Here are some numbered points:
[-0.387  0.902  0.313  0.318 -1.698  2.265 -0.080 -0.164 -0.140  0.412
 -0.295  0.333 -0.054  0.427  0.652 -1.119  0.227 -0.358 -3.513  0.697
 -0.008 -0.405 -1.200 -0.900] 0
[ 0.561 -0.780 -0.193 -0.363  0.399 -1.530  0.202  0.441  0.017  0.051
  1.491 -0.414  0.048  0.846  1.028  1.068 -0.503 -0.483  2.099  0.368
  0.655  0.787  0.538  0.070] 1
[ 0.149 -0.542  0.355 -0.128 -1.130  1.426 -0.450 -0.376 -0.076 -0.104
 -2.853  0.470  0.485  0.424  0.041 -2.876  0.991  0.645 -3.053 -0.662
  0.491 -1.398 -0.197  0.266] 2
[ 0.139 -0.272  0.270 -0.099  0.667 -0.136 -0.357 -0.585 -0.026 -0.809
 -2.709  0.130  0.226 -2.145 -2.702 -1.409  0.638  2.277  0.565 -1.481
 -2.556  0.396  2.081  0.815] 3
[ 0.150 -0.231 -0.284 -0.125  0.403 -0.802  0.055  0.260 -0.105  0.034
  1.452 -0.195 -0.636  0.402  0.757  1.175 -0.676 -0.259  1.444  0.939
  1.424  0.840 -0.323 -0.655] 4
[ 0.348 -0.421 -0.311 -0.058  0.514 -1.148  0.109  0.262  0.033 -0.013
  1.444 -0.279 -0.424  0.451  0.780  1.211 -0.562 -0.384  1.714  0.718
  1.255  0.891 -0.050 -0.568] 5
[ 0.162 -0.288  0.286 -0.115 -0.512  0.802 -0.352 -0.492  0.037 -0.373
 -2.692  0.414  0.439 -0.595 -1.039 -2.298  0.885  1.156 -1.657 -1.414
 -0.146 -0.128 -0.250  0.400] 6
[ 0.131 -0.183 -0.189 -0.032  0.458 -0.789 -0.099  0.211 -0.080  0.151
  1.484 -0.203 -0.716  0.299  0.668  1.192 -0.624 -0.409  1.252  0.901
  1.530  0.693 -0.506 -0.823] 7
[-0.457  1.217  0.139  0.472 -0.978  1.524  0.063 -0.187 -0.123  0.355
  0.826  0.315 -0.573 -0.273  0.349  0.178 -0.344 -0.323 -2.063  0.811
  1.262 -0.590 -1.256 -0.930] 8
[-0.204  0.481  0.206  0.199 -1.835  2.111 -0.245 -0.196 -0.138  0.406
 -0.847  0.381  0.051  0.797  1.000 -1.646  0.421 -0.375 -3.927  0.794
 -0.394 -0.416 -0.953 -0.891] 9
[-0.491  1.324  0.159  0.350 -1.042  1.702  0.065 -0.088 -0.116  0.399
  0.763  0.250 -0.474 -0.158  0.313  0.009 -0.330 -0.283 -2.249  0.883
  1.139 -0.686 -1.295 -0.912] 10
[ 0.018 -0.181  0.250 -0.023 -1.975  2.023 -0.504 -0.204 -0.218  0.339
 -1.758  0.530  0.493  1.369  1.384 -2.529  0.831 -0.266 -4.231  0.834
 -0.938 -0.705 -0.540 -0.816] 11
[-0.127  0.134 -0.250  0.138  0.929 -1.695 -0.216  0.125  0.046  0.046
  1.153 -0.165 -0.374 -0.253  0.035  1.248 -0.469  0.247  2.166 -1.530
 -2.044 -0.214  0.248  0.693] 12
[ 0.502 -0.680 -0.268 -0.122  0.504 -1.388  0.188  0.344 -0.033  0.002
  1.564 -0.414 -0.041  0.728  0.808  1.188 -0.529 -0.488  1.985  0.561
  0.896  0.904  0.198 -0.342] 13
[ 0.191 -0.664  0.323 -0.133 -1.527  1.506 -0.647 -0.247 -0.090  0.024
 -2.696  0.526  0.512  0.946  0.676 -3.102  1.057  0.269 -3.660 -0.074
 -0.018 -1.571 -0.057 -0.011] 14
[ 0.578 -0.901 -0.387 -0.211  0.432 -1.490  0.037  0.387  0.054 -0.003
  1.531 -0.409 -0.231  0.768  0.978  1.051 -0.571 -0.462  1.932 -0.147
  0.205  0.609  0.583  0.371] 15
[ 0.193 -1.037  0.361 -0.062  2.089 -0.313 -1.024 -0.939  0.217 -1.435
 -4.912  0.101 -0.192 -3.232 -4.732 -1.405  0.957  3.122  1.283 -1.521
 -2.569 -1.326  2.102  5.187] 16
[ 0.525 -0.890 -0.268 -0.296  0.475 -1.538  0.088  0.477  0.024  0.140
  1.500 -0.309 -0.111  0.849  0.924  1.023 -0.527 -0.466  2.078  0.053
  0.332  0.735  0.509  0.253] 17
[-0.496  1.107  0.185  0.412 -0.869  1.415 -0.022 -0.139 -0.156  0.301
  0.855  0.170 -0.636 -0.224  0.245  0.355 -0.449 -0.262 -1.805  0.764
  1.344 -0.514 -1.251 -0.915] 18
[-0.457  1.010  0.074  0.370 -0.474  1.073 -0.043 -0.045 -0.123  0.232
  1.146  0.137 -0.809 -0.202  0.314  0.613 -0.574 -0.343 -1.075  0.908
  1.603 -0.441 -1.235 -0.827] 19
[ 0.039  0.034 -0.214  0.083  0.331 -0.490 -0.103  0.203 -0.113  0.159
  1.460 -0.180 -0.789  0.211  0.652  1.244 -0.594 -0.356  0.913  0.954
  1.682  0.590 -0.695 -0.794] 20
[ 0.543 -0.849 -0.398 -0.234  0.393 -1.433  0.077  0.343 -0.073  0.042
  1.542 -0.357 -0.244  0.807  0.953  1.078 -0.500 -0.389  1.953 -0.006
  0.265  0.602  0.607  0.381] 21
Which five points above are nearest to each new point by angle? Their numbers follow each, nearest first.
[-0.134 -0.005 -0.347  0.177  0.937 -1.624 -0.489  0.240  0.120  0.032
  1.133 -0.125 -0.816 -0.014  0.245  1.367 -0.665  0.260  2.059 -1.460
 -1.802 -0.166  0.304  0.611] 12 15 21 17 1
[-0.163  0.370 -0.094  0.157  0.204  0.016 -0.105  0.023 -0.073  0.138
  1.315 -0.084 -0.917  0.026  0.441  1.016 -0.691 -0.384  0.249  1.043
  1.810  0.241 -0.909 -0.828] 20 7 4 19 5
[-0.316  1.012  0.109  0.376 -0.463  1.033  0.091 -0.020 -0.197  0.240
  1.166  0.098 -0.926 -0.223  0.294  0.754 -0.539 -0.347 -1.020  0.954
  1.718 -0.406 -1.262 -0.864] 19 18 8 10 20
[ 0.003  0.172 -0.094  0.122  0.321 -0.189 -0.085  0.111 -0.030  0.240
  1.389 -0.164 -0.923  0.078  0.584  1.165 -0.651 -0.340  0.615  1.095
  1.769  0.474 -0.798 -0.843] 20 7 4 5 13
[-0.412  0.593 -0.076 -0.044  0.933 -1.480  0.677  0.217  0.217 -0.023
  0.615 -0.116  1.237 -0.593 -0.861  1.283  0.037 -0.102  2.542 -1.546
 -2.452 -0.461  0.350  0.835] 12 15 21 17 3
[ 0.129 -0.251  0.271  0.029  0.648 -0.119 -0.337 -0.609  0.057 -0.709
 -2.606  0.280  0.305 -2.135 -2.646 -1.420  0.718  2.191  0.426 -1.543
 -2.577  0.738  1.730  0.743] 3 16 6 2 12
[ 0.049 -0.302  0.295 -0.064 -0.353  0.628 -0.349 -0.451 -0.017 -0.464
 -2.565  0.311  0.547 -0.978 -1.293 -2.231  0.895  1.430 -1.244 -1.485
 -0.709  0.480 -0.227  0.461] 6 2 3 16 14
[ 0.134 -0.129  0.298 -0.043  0.454 -0.024 -0.322 -0.564  0.054 -0.741
 -2.570  0.208  0.283 -1.989 -2.498 -1.478  0.715  2.003  0.271 -1.546
 -2.536  1.120  1.281  0.641] 3 16 6 2 12
[-0.610  1.055  0.049 -0.076  0.948 -1.128  1.454  0.267  0.377 -0.108
  0.170 -0.150  2.298 -0.955 -1.462  1.024  0.586 -0.416  2.458 -1.514
 -2.593 -0.631  0.396  0.920] 12 3 16 15 17
[ 0.185 -0.422  0.218 -0.107 -0.897  1.107 -0.389 -0.390 -0.086 -0.194
 -2.699  0.444  0.434  0.015 -0.388 -2.719  1.048  0.792 -2.589 -1.203
  0.466 -1.184 -0.240  0.417] 2 6 14 11 9
[ 0.135 -0.341 -0.433  0.176  0.899 -1.583 -0.745  0.141  0.002  0.097
  1.244 -0.212 -1.419  0.148  0.570  1.348 -0.789  0.172  1.882 -1.238
 -1.299  0.146  0.434  0.629] 12 15 21 17 1
[-0.230  0.202 -0.234  0.121  0.946 -1.536 -0.024  0.170  0.069 -0.003
  0.976 -0.207 -0.033 -0.299 -0.067  1.342 -0.462  0.184  2.337 -1.483
 -2.268 -0.343  0.190  0.784] 12 15 21 17 1
[-0.733  1.024  0.046 -0.113  1.058 -1.100  1.543  0.261  0.427 -0.062
  0.200 -0.190  2.401 -0.960 -1.415  1.040  0.444 -0.388  2.417 -1.564
 -2.520 -0.618  0.474  0.856] 12 3 16 15 17
[-0.208  0.401 -0.019  0.236  0.052  0.108 -0.110  0.068 -0.117  0.262
  1.374 -0.120 -0.878 -0.019  0.412  1.039 -0.624 -0.242  0.258  1.017
  1.811  0.176 -0.953 -0.878] 20 7 19 4 5
[-0.459  0.647 -0.068 -0.086  0.950 -1.424  0.655  0.231  0.210 -0.015
  0.662 -0.156  1.128 -0.565 -0.794  1.233 -0.071 -0.025  2.389 -1.527
 -2.349 -0.461  0.384  0.821] 12 15 21 17 3
[ 0.180 -1.045  0.505 -0.047  2.057 -0.130 -1.014 -0.968  0.155 -1.473
 -5.329  0.141  0.009 -3.255 -4.970 -1.506  1.134  3.333  1.114 -1.475
 -2.547 -1.081  2.318  5.363] 16 3 6 2 12
[ 0.031 -0.195  0.319  0.021 -1.999  2.047 -0.517 -0.100 -0.091  0.287
 -1.731  0.572  0.548  1.418  1.277 -2.619  0.816 -0.266 -4.290  0.825
 -0.935 -0.707 -0.536 -0.790] 11 9 14 0 2
[-0.110  0.281 -0.093  0.199  0.119  0.047 -0.121  0.118 -0.105  0.173
  1.428 -0.179 -0.924  0.081  0.426  1.010 -0.675 -0.282  0.280  0.970
  1.723  0.311 -0.919 -0.838] 20 7 4 19 5
[ 0.035 -0.343  0.361  0.063 -1.939  1.908 -0.524 -0.183 -0.070  0.240
 -1.971  0.614  0.491  1.500  1.379 -2.818  0.927 -0.319 -4.139  0.933
 -0.965 -0.862 -0.364 -0.841] 11 9 14 0 2
[-0.334  0.810  0.045  0.266 -0.186  0.720 -0.101 -0.091 -0.102  0.292
  1.253  0.072 -0.873 -0.143  0.434  0.811 -0.560 -0.380 -0.612  1.033
  1.750 -0.199 -1.145 -0.936] 19 18 8 10 20
[-0.403  0.920 -0.036  0.301 -0.305  0.677 -0.029  0.063 -0.097  0.245
  1.221 -0.066 -0.880 -0.204  0.382  0.743 -0.639 -0.322 -0.683  1.040
  1.691 -0.253 -1.153 -0.856] 19 18 8 10 20
[-0.415  0.949  0.061  0.344 -0.459  0.881 -0.050  0.019 -0.083  0.245
  1.169  0.139 -0.795 -0.135  0.334  0.644 -0.520 -0.221 -1.031  0.905
  1.691 -0.361 -1.166 -0.852] 19 18 8 10 20
[ 0.125 -1.136  0.670  0.119  1.904  0.223 -1.384 -1.001  0.273 -1.662
 -5.888  0.226  0.311 -3.230 -5.286 -1.874  1.317  3.745  0.633 -1.524
 -2.523 -0.810  3.070  5.673] 16 3 6 2 14
[-0.109  0.425 -0.166  0.213  0.079  0.114 -0.071  0.074 -0.151  0.205
  1.382 -0.117 -0.861 -0.001  0.396  1.045 -0.669 -0.249  0.159  1.015
  1.723  0.173 -1.070 -0.965] 20 7 19 4 5
[-0.308  0.925  0.099  0.314 -0.334  0.696 -0.053  0.011 -0.115  0.242
  1.201 -0.046 -0.844 -0.197  0.352  0.798 -0.507 -0.330 -0.661  1.035
  1.766 -0.187 -1.196 -0.905] 19 18 8 10 20
[-0.072  0.364 -0.050  0.098  0.155 -0.167 -0.046  0.021 -0.113  0.239
  1.370 -0.150 -0.822  0.001  0.478  1.172 -0.663 -0.381  0.378  1.010
  1.753  0.306 -0.872 -0.841] 20 7 4 5 19
[ 0.151 -0.291  0.320 -0.036  0.917 -0.195 -0.405 -0.673  0.022 -0.924
 -2.764  0.200  0.221 -2.278 -2.981 -1.302  0.641  2.273  0.809 -1.553
 -2.683 -0.029  2.648  1.019] 3 16 6 12 2
[-0.150  0.404 -0.097  0.186  0.148  0.041 -0.145  0.108 -0.041  0.133
  1.319 -0.076 -0.915 -0.069  0.530  1.045 -0.631 -0.321  0.300  1.034
  1.795  0.235 -0.980 -0.887] 20 7 4 19 5
[ 0.247 -0.781  0.252 -0.180 -1.571  1.613 -0.566 -0.216 -0.169  0.075
 -2.743  0.543  0.601  1.050  0.762 -3.049  1.041  0.220 -3.821  0.148
 -0.261 -1.507 -0.003 -0.054] 14 2 11 9 6
[ 0.141 -0.279  0.341 -0.042 -0.316  0.597 -0.345 -0.527 -0.079 -0.419
 -2.602  0.336  0.504 -1.028 -1.308 -2.209  0.920  1.406 -1.322 -1.527
 -0.805  0.520 -0.184  0.482] 6 3 2 16 14
[-0.729  1.127  0.073 -0.163  0.979 -1.009  1.583  0.156  0.560 -0.040
  0.056 -0.198  2.449 -0.877 -1.478  1.029  0.578 -0.395  2.445 -1.520
 -2.593 -0.662  0.410  0.897] 12 3 16 15 17
[ 0.009 -0.415  0.217 -0.105 -1.944  1.848 -0.537 -0.213 -0.107  0.255
 -2.020  0.594  0.543  1.439  1.448 -2.858  0.878 -0.261 -4.270  0.868
 -0.873 -0.887 -0.294 -0.772] 11 14 9 2 0
[-0.755  1.180  0.041 -0.132  1.098 -0.988  1.884  0.315  0.482 -0.072
 -0.047 -0.220  2.814 -1.037 -1.742  0.954  0.658 -0.531  2.414 -1.528
 -2.642 -0.703  0.401  0.929] 12 3 16 17 15
[ 0.150 -0.229  0.357 -0.094  0.826 -0.165 -0.376 -0.519  0.008 -0.795
 -2.756  0.140  0.150 -2.194 -2.753 -1.341  0.654  2.259  0.681 -1.478
 -2.623  0.182  2.319  0.946] 3 16 6 2 12
[ 0.025 -0.239  0.336 -0.003  0.748 -0.176 -0.261 -0.604  0.066 -0.809
 -2.622  0.218  0.232 -2.144 -2.887 -1.415  0.735  2.272  0.624 -1.525
 -2.615  0.308  2.384  0.928] 3 16 6 2 12
[ 0.053 -0.277 -0.272  0.193  0.908 -1.587 -0.811  0.156 -0.051  0.078
  1.213 -0.224 -1.422  0.162  0.508  1.313 -0.731  0.229  1.935 -1.261
 -1.277  0.074  0.415  0.651] 12 15 21 17 1
[ 0.059 -0.203  0.342 -0.013  0.659 -0.182 -0.284 -0.581  0.005 -0.811
 -2.538  0.217  0.349 -2.131 -2.597 -1.433  0.708  2.152  0.534 -1.523
 -2.519  0.743  1.795  0.735] 3 16 6 2 12
[-0.074  0.214 -0.064  0.219  0.306 -0.247 -0.127  0.209 -0.021  0.133
  1.456 -0.136 -0.882  0.145  0.432  1.195 -0.588 -0.378  0.738  1.061
  1.684  0.455 -0.782 -0.928] 20 7 4 5 13
